Each row is where one point has got to under a steady rotation. How many steps took it there?
The counts run from 0 to 814.
-0.41,1.36,-0.86,5.29,0.07,-1.10,1.04,-1.64,-0.93,-1.66,4.04,2.81,-0.64,-1.07,-1.23,0.37,-0.79,-1.22,2.19,-1.61,-4.22,-1.24,1.16,-2.12,0.97,1.20,4.74,1.02,2.16,-1.97,-1.03,0.91,1.03,0.09,-4.12,-1.33,2.19,0.31,-3.27,-1.74,1.04,-0.38 => 449
-0.19,-1.41,-1.39,-1.84,-0.14,-0.63,-0.43,0.32,1.92,4.90,-1.48,0.06,-2.05,-0.80,-3.81,-0.80,-0.54,-0.84,-0.74,-1.41,0.42,2.65,1.03,0.88,-2.30,1.23,-1.04,2.46,-1.25,0.39,0.10,5.86,-3.49,0.03,-1.96,-3.35,0.11,3.04,0.94,-0.17,-4.21,-0.31 => 66
-3.12,-0.54,2.29,2.62,-1.95,-2.17,3.48,-0.78,4.50,0.88,-0.49,-0.77,-2.99,1.12,-0.50,0.11,1.23,0.11,0.82,0.52,-2.26,-0.89,0.42,-3.26,4.14,1.87,2.36,0.88,1.23,-0.47,0.78,0.26,-1.02,0.50,0.86,-0.66,2.57,1.30,-2.91,0.78,1.08,-4.52 => 376
-0.87,-3.27,-2.45,0.45,-0.17,-1.39,0.10,-0.92,-1.91,-0.01,1.22,2.53,-1.21,2.58,-1.69,3.01,2.04,0.78,-2.20,-0.88,1.60,0.93,2.47,2.45,3.93,-0.82,2.39,-2.74,2.48,-1.47,-0.19,0.68,1.58,-1.11,-3.35,-2.30,-1.93,2.98,-0.67,2.37,0.41,1.09 => 675
-1.67,-2.75,2.44,0.18,0.84,-1.00,-0.15,-0.89,-4.04,-1.43,0.29,-3.54,2.89,4.63,3.55,-1.54,-0.83,0.81,1.72,-0.49,1.24,1.23,1.21,-2.95,0.92,0.49,0.24,-0.46,-0.06,4.42,1.09,-0.56,-0.05,1.96,2.16,-0.34,-1.20,-2.22,-3.20,-0.76,4.08,1.95 => 180
1.66,0.13,2.84,1.05,1.98,-1.57,0.60,-1.94,-0.16,0.43,0.45,-2.02,0.47,1.34,0.97,-1.22,-3.16,2.59,1.75,0.70,-4.46,0.79,0.82,-3.66,-0.44,1.51,2.95,1.41,1.05,-0.92,-0.98,-1.09,4.09,-1.37,1.15,1.70,2.42,2.01,-1.02,0.60,5.15,2.21 => 87
2.23,-2.85,-0.97,0.55,2.38,1.43,1.42,-4.15,1.62,4.20,-0.03,-0.27,-1.08,-0.01,-2.39,1.31,-1.61,2.20,-1.44,0.55,0.01,1.65,0.42,-1.82,-3.06,-0.22,3.67,1.01,2.92,-3.16,-2.33,1.33,0.63,-2.65,-1.58,-0.26,1.98,1.17,0.95,1.33,-0.70,3.16 => 160
-0.09,0.60,3.45,-1.06,-0.72,1.02,2.18,3.94,0.60,2.19,0.96,-2.12,3.19,-1.73,-0.66,1.65,0.75,5.12,2.45,1.44,-0.70,1.71,-1.82,1.14,-1.60,-3.22,-2.77,-1.58,0.07,3.62,-0.66,-0.12,1.21,-1.80,-1.04,-1.37,1.83,0.94,-1.21,1.43,-0.45,-0.15 => 557
-0.16,-2.42,1.23,-0.25,1.42,-2.56,-0.84,-1.44,-0.79,-0.15,3.03,0.09,-0.71,-1.16,-6.35,-0.73,-0.71,0.34,-1.26,-2.02,-0.18,1.45,3.35,0.40,-0.72,2.12,1.29,-0.34,2.74,-2.54,2.94,2.43,0.29,0.88,-0.21,-2.79,-0.31,2.38,2.26,0.57,2.46,-1.01 => 306
2.74,1.13,0.29,-0.11,2.31,-1.76,-3.55,-0.36,-0.63,1.37,1.90,-0.77,-1.02,-0.73,-5.39,-0.84,-2.40,3.10,2.86,-1.38,-1.79,2.13,0.40,0.85,-3.71,0.38,-0.30,1.41,0.31,-3.21,-0.52,3.47,1.21,-0.48,-1.17,-1.03,-0.09,3.21,4.02,-0.57,0.96,0.52 => 74
-3.54,-3.36,-0.64,0.18,1.81,1.65,0.14,-1.20,-2.69,0.21,2.63,-0.49,3.12,-0.06,-0.65,0.28,3.25,2.42,0.83,-2.15,4.34,-0.42,1.28,0.96,1.84,-0.49,-0.16,-1.24,1.09,1.13,0.64,-0.52,1.29,0.78,-2.72,-1.37,-2.67,-1.66,-1.75,2.72,1.90,-1.06 => 27
-2.74,-0.34,-0.61,0.32,-0.60,2.17,2.91,-2.08,2.61,-2.65,-0.25,-0.81,-5.94,-1.36,-0.62,0.64,-1.02,-1.85,-3.20,0.52,2.02,1.48,-0.10,-1.69,2.44,1.04,1.63,-1.21,2.96,-3.65,2.57,-1.17,-1.45,1.10,-2.08,1.05,0.20,-2.33,-0.62,0.72,-2.37,-2.75 => 533
-2.00,0.65,-0.38,2.90,-1.49,-3.28,-1.70,-1.50,-0.46,-1.17,-0.91,2.31,2.90,0.72,1.13,0.22,1.41,2.50,5.74,-2.85,0.48,-1.41,-0.12,2.70,2.77,-0.58,-2.11,-1.60,-0.54,-0.80,-3.35,-1.05,0.64,0.66,0.91,-0.10,-2.37,2.31,1.08,0.22,1.44,-4.35 => 512
-2.26,0.73,-1.20,-3.51,-0.25,-1.75,0.95,1.28,-1.67,2.70,-1.57,-1.77,2.19,1.71,0.57,-3.41,0.85,-3.02,-0.66,-2.71,-0.90,0.89,3.60,0.87,1.78,2.18,-1.37,4.05,-1.46,0.74,-2.54,2.38,0.58,-1.77,-2.14,0.06,-2.38,1.87,-2.36,2.11,1.25,-1.79 => 501
-1.24,1.23,-0.27,-3.96,2.03,0.87,0.23,-0.17,-2.53,-3.03,0.34,-5.53,-0.24,-1.17,1.53,-0.09,-0.69,-2.07,-3.05,-2.06,3.12,2.08,1.98,1.81,1.89,0.74,-0.83,-1.01,1.57,1.18,3.72,-2.39,0.87,0.83,-0.24,0.46,-1.19,-2.99,0.14,1.78,2.57,-0.48 => 257
-0.27,1.06,0.17,2.87,-1.54,-1.72,2.29,-0.48,-0.33,-1.67,3.62,1.80,-1.13,-1.07,-2.75,0.48,0.13,-2.45,-0.09,-0.80,-3.68,-1.07,2.84,-1.16,1.92,1.85,4.04,2.16,2.84,-3.12,-1.11,1.05,1.60,-0.49,-4.45,-1.26,0.88,1.41,-3.28,-0.62,1.61,-1.49 => 450
1.73,0.79,1.79,-1.10,-1.39,-3.82,-0.80,-0.14,0.23,1.30,-0.90,0.20,2.72,-0.34,-2.85,-0.67,-2.07,2.80,2.28,-0.88,-2.03,0.13,1.07,0.96,-4.80,-0.24,-2.86,1.48,-0.27,-0.27,-2.31,1.94,-0.52,-1.42,3.47,-1.58,0.37,4.43,2.30,-0.27,2.03,-1.48 => 792
2.23,2.62,2.06,1.13,0.90,0.30,0.87,0.51,-2.65,-0.65,1.58,-5.12,1.64,-0.53,3.21,2.31,-1.23,2.85,0.92,-0.60,-2.40,2.27,-0.84,-0.16,-3.07,-1.19,1.67,-0.64,1.96,2.07,-2.38,0.26,0.98,-2.44,-1.70,-0.28,2.08,-4.00,-3.13,-1.58,0.82,2.34 => 405
-0.84,2.59,-1.01,-0.61,-1.51,-0.48,0.46,3.63,0.69,-0.29,-0.39,1.68,-2.69,2.85,-2.54,-1.71,-2.22,-0.41,0.95,1.03,-2.48,-0.08,-0.01,0.14,3.06,0.52,1.08,1.26,-0.45,-4.66,-4.02,-0.18,2.86,-2.20,-3.28,3.30,-2.04,3.81,-0.31,0.68,-0.16,-0.83 => 364
-0.80,3.06,-0.23,2.00,-2.56,-0.65,1.20,2.24,-2.33,0.19,0.18,0.89,-2.53,2.53,2.12,-2.53,-3.87,-2.82,2.30,0.83,-4.35,1.28,0.26,-2.36,0.16,1.23,2.32,0.06,-1.18,2.98,-0.32,1.79,-0.15,-2.05,-1.24,-0.91,-0.34,-0.13,-4.04,-2.83,-2.09,0.63 => 130
-1.29,0.61,-1.26,0.09,0.00,-3.56,-1.04,-3.77,1.14,-0.89,-0.83,-0.28,-3.71,-1.40,-3.64,0.15,-1.99,-1.91,-1.07,-3.03,-0.31,1.52,2.25,1.25,1.48,3.91,1.36,0.42,1.83,-3.90,2.28,2.02,-1.31,-0.25,1.15,-1.31,0.59,1.36,1.34,-0.41,1.13,-5.32 => 300
1.60,2.72,-4.48,2.19,-1.52,0.50,-0.31,1.51,-2.11,-2.94,-1.28,3.83,-0.16,-2.41,2.24,0.95,-2.04,-0.07,0.50,-1.18,0.62,1.10,-1.45,3.84,-0.96,-2.28,-1.08,-3.68,-0.58,1.20,0.60,-1.88,-0.49,1.42,-1.01,-1.01,-1.57,2.40,3.55,-1.09,-1.52,1.76 => 199
0.41,2.14,0.71,-2.09,-0.19,2.05,1.06,2.96,-1.68,-3.06,-2.47,-3.45,1.31,-0.08,2.01,-4.54,-3.09,-2.69,0.82,-0.70,1.19,1.09,-0.05,-1.98,-2.65,0.04,-3.72,3.33,-1.17,2.20,-0.26,-2.66,-0.44,3.06,0.96,2.45,-2.01,0.20,0.36,-0.25,1.76,1.68 => 416
-2.02,1.02,-2.70,2.38,2.03,3.15,-0.68,-1.50,0.95,-3.11,0.46,2.07,-4.09,-1.59,-2.27,-0.79,-1.24,0.21,1.94,-0.28,0.43,-1.08,-1.66,-0.79,1.00,0.60,0.99,0.27,0.20,-5.00,-0.63,-1.86,2.79,0.76,-5.53,2.69,-1.13,0.78,-0.85,0.19,-1.74,-2.56 => 446
-0.05,0.67,1.11,-1.88,-1.26,-2.11,1.99,0.13,0.88,-5.19,-1.48,-1.41,-3.56,-3.28,-2.15,1.82,-1.31,-0.94,-4.31,0.18,0.70,0.91,0.71,1.26,0.12,-0.17,-2.43,-0.24,0.33,0.69,4.89,-0.82,-3.78,2.83,-0.12,-2.37,1.92,0.72,-1.10,-0.60,0.17,-3.29 => 619
0.44,0.70,0.43,1.37,-4.65,-2.37,4.02,0.91,-0.33,-4.31,-0.78,1.55,-3.77,1.21,-0.22,0.54,-4.18,-2.18,-2.60,1.87,-2.17,1.77,2.29,-1.97,0.06,-0.35,2.30,-1.93,3.58,-0.62,1.53,-2.59,-1.19,0.18,2.34,0.19,1.01,0.91,-0.05,-1.55,0.42,0.23 => 611
1.88,-1.86,3.44,1.39,0.19,-3.43,-0.63,-1.74,-0.89,1.21,3.17,-2.41,0.84,1.78,-3.89,3.15,0.54,4.02,1.21,-0.62,-0.95,1.35,2.13,0.11,-2.23,0.57,1.42,-0.61,3.48,-1.89,-2.62,3.53,-0.12,-1.97,-0.16,-2.85,0.85,0.04,-0.79,-1.12,2.76,-0.70 => 312
0.80,0.73,-0.72,-3.33,1.67,-0.42,1.25,-0.79,-3.61,-2.29,0.15,-4.30,-0.03,-0.01,1.72,-0.44,-1.89,-2.50,-3.46,-2.65,1.97,2.97,3.69,0.55,0.86,1.74,0.93,-0.62,2.79,0.17,1.86,-1.94,0.13,0.70,0.15,0.28,-1.05,-1.73,0.61,1.50,3.24,1.99 => 256
-2.78,-0.87,-0.53,-0.56,3.16,-1.27,0.86,-3.89,-0.02,1.81,-0.66,-4.67,1.62,0.48,2.47,0.53,3.16,0.32,-0.01,-3.70,2.38,0.87,1.74,-0.38,4.39,2.75,2.16,-0.38,1.69,-0.26,0.58,0.45,0.30,0.14,-0.02,-0.19,-0.06,-2.17,-1.67,2.10,3.21,-2.03 => 20
1.88,1.97,-2.33,1.65,4.78,0.53,-1.81,-3.50,-0.70,2.74,0.13,-1.68,-0.05,-1.78,2.23,-0.28,-2.72,2.85,4.15,-2.44,-1.39,1.71,-2.08,0.60,-1.18,0.94,2.05,-1.54,-0.49,-0.61,0.75,-0.43,3.86,-1.70,-0.24,0.48,1.27,-0.68,2.29,1.13,1.19,1.37 => 723
-0.92,-0.10,-3.70,-0.54,2.47,-3.02,0.01,-3.35,-1.61,3.50,-2.04,-0.63,1.37,1.32,2.94,-1.48,-0.10,-2.94,0.01,-5.02,-1.14,0.92,2.43,-0.01,2.54,4.05,2.64,2.25,-1.08,1.26,0.49,2.07,0.80,-0.29,-0.07,-1.96,0.25,1.41,-0.93,1.24,2.21,1.25 => 580
-2.08,-3.13,2.48,-0.53,-0.53,0.30,0.35,-1.04,-0.10,-3.42,0.82,-0.21,-4.03,2.74,-5.60,-2.20,-2.92,-0.48,-1.31,2.36,0.34,0.45,1.07,-3.80,-1.74,1.42,-0.72,1.88,1.00,-2.71,1.89,0.46,-1.20,1.72,-0.19,1.50,-1.29,0.45,-2.34,-1.84,0.17,-2.28 => 459
1.97,-0.11,-0.13,-4.33,1.91,-0.72,-1.67,2.53,-0.54,1.91,0.28,-2.79,-0.35,-1.58,-4.67,1.90,0.24,2.45,-1.18,-0.57,-0.32,2.63,0.39,3.02,-1.87,-1.18,-2.81,0.32,-1.66,1.21,1.94,3.22,-0.28,-0.82,-2.99,-2.60,-0.01,2.32,-0.21,1.51,0.07,0.38 => 632
0.35,-2.06,1.61,1.01,-0.38,-2.50,0.62,-2.56,1.27,-2.79,0.49,-0.43,-0.62,-2.17,-3.48,2.37,0.26,2.16,-2.42,-1.37,2.14,0.88,1.64,0.56,-1.50,-0.27,-0.46,-1.59,3.28,-2.27,3.03,-0.68,-2.45,2.61,2.43,-2.69,1.37,1.53,3.90,-0.19,1.46,-2.29 => 387
-0.45,-0.52,-0.13,1.75,2.00,-1.25,0.21,-4.39,2.13,2.69,0.46,-0.32,0.71,-4.27,-1.12,3.70,0.14,4.96,1.81,-1.81,-0.13,0.03,-1.47,2.25,-0.45,-0.22,1.02,-2.31,1.60,-1.82,-0.42,-0.05,1.81,-2.93,-0.73,-1.71,3.11,0.45,0.33,2.10,0.70,-3.89 => 157
-1.73,3.90,-1.37,-0.63,2.44,2.21,0.06,-0.46,-0.81,-0.34,-1.31,-3.89,1.69,-1.60,2.90,-3.72,-1.30,-2.38,2.55,-4.16,2.02,0.86,-0.02,-0.55,-2.02,1.62,-1.50,4.29,-0.65,0.41,-2.04,-0.90,-0.63,1.78,-1.35,2.16,-1.68,-1.95,0.26,-0.51,-1.31,-0.98 => 497
2.75,-0.30,-0.28,0.06,1.99,-0.30,0.72,-3.33,-0.40,0.08,0.83,-0.45,-0.84,-1.79,-1.49,0.56,-3.35,2.24,-2.28,-1.28,-1.14,2.57,1.59,1.03,-1.73,1.20,2.72,-1.81,4.56,-4.43,-0.22,-1.42,2.64,-2.60,1.23,1.59,1.15,-0.04,3.12,1.12,2.72,1.02 => 162
